One turn moves each row of this set onto another row. After a few examples, where does it send each row asked below?
Z_39: [ -9 -37  11   9   7  -2 -21  -3 -27  13   8  11 -14   7 -21  -9 -18 -49]
Z_432: [ 27  -3   2   8   8  27  31 -19   2 -16   3 -32  52  21   4  -1 -10  -6]
Z_152: [-22  -6  16 -23 -10  -6   2  25 -13  43  24 -12 -14   6 -22   3 -29  34]
Z_441: [-15   7 -42  -6 -18  -1 -13  18  19 -24  -3   2  23 -50  26   8  25  19]
Z_790: [-20  29  -2 -11 -26   0  22  -9   4 -20   2  57 -11   3  31  -2  30  20]
Z_759: [-18  20 -16   5 -21   3  24  -2   6 -29  -5  58 -11   5  45   9  18   2]
Z_425: [ 28  -4   1   6   5  32  25 -19   4 -13   4 -34  49  19   2   3 -13  -5]
Z_986: [ -8 -30  23  -4   3  -5 -18 -11 -31  20  15  10 -13   6 -34 -21  -6 -33]
Z_130: [-19 -17  -3  -9  -9   7  -8  35  -6  37  16 -16 -19   4  -6  25 -49  12]
Z_268: [-19  12 -29 -11 -16 -16  -2  13  12 -27  -1   7  27 -46  18  -7  37  30]
Z_69: [-26 -24  -8  13   6  -9  11  43 -12  20   7  -7 -11  14  12  21 -54  -2]
Z_438: [ 28   2   8   1   4  29  28 -21   2 -10   9 -34  51  18  -5  -4  -4   2]
Z_892: [-21   8 -34  -2 -11 -18   4  17  12 -33  -3  10  28 -44  27  -5  33  21]
Z_297: [-30  -8  22 -13   2 -33  26  28 -24  27  19  -1  -3  17 -12 -13 -22  32]
Z_300: [-32 -18   8  10  11 -33  31  39 -23  14  10   3  -4  24  10  -2 -37   9]
Z_736: [ 26  -1   7   5   7  24  32 -21  -1 -14   6 -31  52  20  -1  -5  -6  -1]
Z_542: [-13 -36  16   9  10 -12 -10  -3 -32   9   9  15 -10  10 -20 -18 -14 -47]
Z_292: [-12 -31  23   3   8 -15  -9  -8 -33  13  12  17  -9  11 -29 -26  -5 -36]
Z_468: [-15  17 -25   4 -27  21   6   0  14 -21  -5  51 -20  -2  45  25   6  -3]
Z_539: [ 29  -1   4   1   2  34  22 -22   4 -10   6 -35  48  16  -3   1  -8  -3]
Z_734: [-15  11 -33 -14 -21  -5 -12  14  16 -22   0   3  22 -50  17   1  32  29]
Z_810: [-19   4 -41   1 -12 -10  -4  21  16 -32  -6   6  26 -46  32   5  26  15]
Z_553: [-10  24 -19 -14 -36  30  -5  -8  18  -8   3  45 -23  -9  28  24  13  10]
Z_418: [-14  31  -4 -23 -36  17   6 -14  11  -8   7  50 -18  -5  20   7  27  25]
Z_480: [ -6 -33  15  -1   2   3 -25  -7 -26  20  13   9 -17   5 -31 -10 -14 -40]

Z_292 turns into Z_986
Z_152 turns into Z_130
Z_736 turns into Z_438
And these:
Z_418 turns into Z_553
Z_892 turns into Z_268

One turn moves each row of this set onto another row. After a few examples, where does it send each row asked below?
Z_739: [ 14  -4 -10   5 -19  19  71 -13  64  29  60  52   4 -32  10  40 -34]
Z_532: [ 21 -13  10  -4 -15  14  70  19  58  18  53  68  17   2  11  44 -19]
Z_10: [ 43  10   8  27   9 -11  20 -14  87  19  35  29   1  26 -22 -17  14]
Z_167: [-15  -7 -31  -9 -15 -14  13 -24  69  16 -14  61  15  38 -15  -5   0]
Z_113: [ 54   0 -37  -2 -38  -5  -6  22  61  28   7  29  -4  17  34   9  -7]
Z_456: [ 25 -24   8   6  11 -18  11 -39  53  36  49   4 -22 -18  -2 -15   1]
Z_289: [ -1   4 -19   3 -29 -33  35   1  13   7 -17  39  24 -10 -15  26  -1]
Z_895: [ 50  -3 -34  -3 -42 -17  -6  18  51  24   2  27 -11   3  39  16 -19]
Z_366: [ -8 -11  18   1 -31 -22  35 -17  68 -18  -3  41   2   5 -14 -40   0]
Z_511: [ 20   5 -10  16 -14  28  74  -3  73  24  54  62   6 -10   3  35 -27]
Z_218: [ 24  -5 -16  29 -39  10  -7  27  62  19  21  12 -24 -28  33  -6   5]
Z_862: [-29 -27 -28 -24 -12 -28  -3 -41  59  33   3  43   8   1  -2   2  -6]
Z_475: [ -4 -11 -14  32  26  -6 -10  -9  55  44  25  37  -7   5 -17  26  21]
Z_449: [-15 -23 -23  -9 -10 -22   6 -19  22  47  24  16  16 -34   0  19  12]
Z_637: [  9  11 -26  22  -6   5  26  12  46  21  -1  50  27  34 -28   7  28]
Z_689: [-21 -13 -28 -22 -26 -35  15 -30  53  12 -20  54  16  11  -9   5 -13]
Z_212: [ 16  -3 -10  13  -9  28  65 -10  75  34  65  55   2 -20   7  37 -26]
Z_473: [ 14 -23  12  -7  -6  12  56   9  59  33  67  59   9 -13  18  48 -19]
Z_128: [ 12  64   7 -21 -32  -6  40 -15  66   8  48  61 -24 -25  -8  -7   4]
Z_102: [ -3  32  -6 -58 -23  -7  23   7  30  30  39  77  -9   3   4  21  21]
Z_583: [ -6  28   3 -44  -8 -18  12   0  31  28  39  79 -30  -5   7  38  10]
Z_357: [ -4  29  -4 -49  -9   0  12   5  41  39  48  77 -16   9   2  21  27]
Z_318: [ 46  10   0   8 -27 -18  58  -9  41  -9   1  28   7  21 -19 -24  -4]
Z_281: [ 11  51   2 -15 -19  14  40 -20  56  11  50  62 -47 -15  -6 -16   8]
Z_277: [  6  46   3 -26 -29   5  44 -25  44  11  49  55 -44 -30  -1 -13   2]
Z_507: [-17 -20  20 -11 -31 -34  22 -27  67  -6  12  27   4 -23  -5 -33  -3]
Z_849: [ 18   4 -12   6 -26  21  80  -5  63  21  51  57  12 -21   5  36 -32]
Z_571: [ 51  -6 -33   6 -27  -8 -17  17  64  33  13  28 -19  12  37  16 -11]
Z_644: [ 47 -10 -36  -8 -36 -11 -14  14  57  38  17  20  -9  -1  42  11 -10]
Z_60: [ 28   4 -18  28 -52   8   8  35  55   7   6  19 -16 -22  29  -7   2]
Z_867: [  0  37   2 -38  -8 -12  18   9  37  21  32  88 -27  13  -1  34  14]
Z_771: [ -8 -10  20  12 -11 -13  16 -17  92  -3  15  41  -1  12 -17 -39  11]
Z_930: [-21 -18 -24  -4   4 -18  -8 -36  77  31   3  55  -1  26 -11   3   0]
Z_196: [ 16 -20  10 -13 -17   8  68  12  49  24  56  60  16 -14  17  46 -24]
Z_809: [ 21 -18  10   0  -2  22  60  14  64  28  63  66   9   3  12  43 -15]
Z_982: [-17 -29  21   3  -7 -19   9 -31  79   7  24  28 -15 -11  -5 -35   4]
Z_458: [  7  56   8 -21 -21  -5  28 -23  70  19  60  56 -32 -33  -6  -5   7]
Z_45: [ 24   2 -15  24 -51  -3  -1  30  61  13  15  12 -13 -38  33   0   0]
Z_414: [ 28  -3   6 -16 -31 -49  37 -27  41  11  22   5  16 -35  -3  -8 -14]
Z_830: [ 28   7 -15  36 -41   7  -5  36  73  13  15  21 -14 -17  26  -4   7]

Z_45 turns into Z_571
Z_689 turns into Z_982
And these:
Z_318 turns into Z_449
Z_583 turns into Z_281
Z_849 turns into Z_473

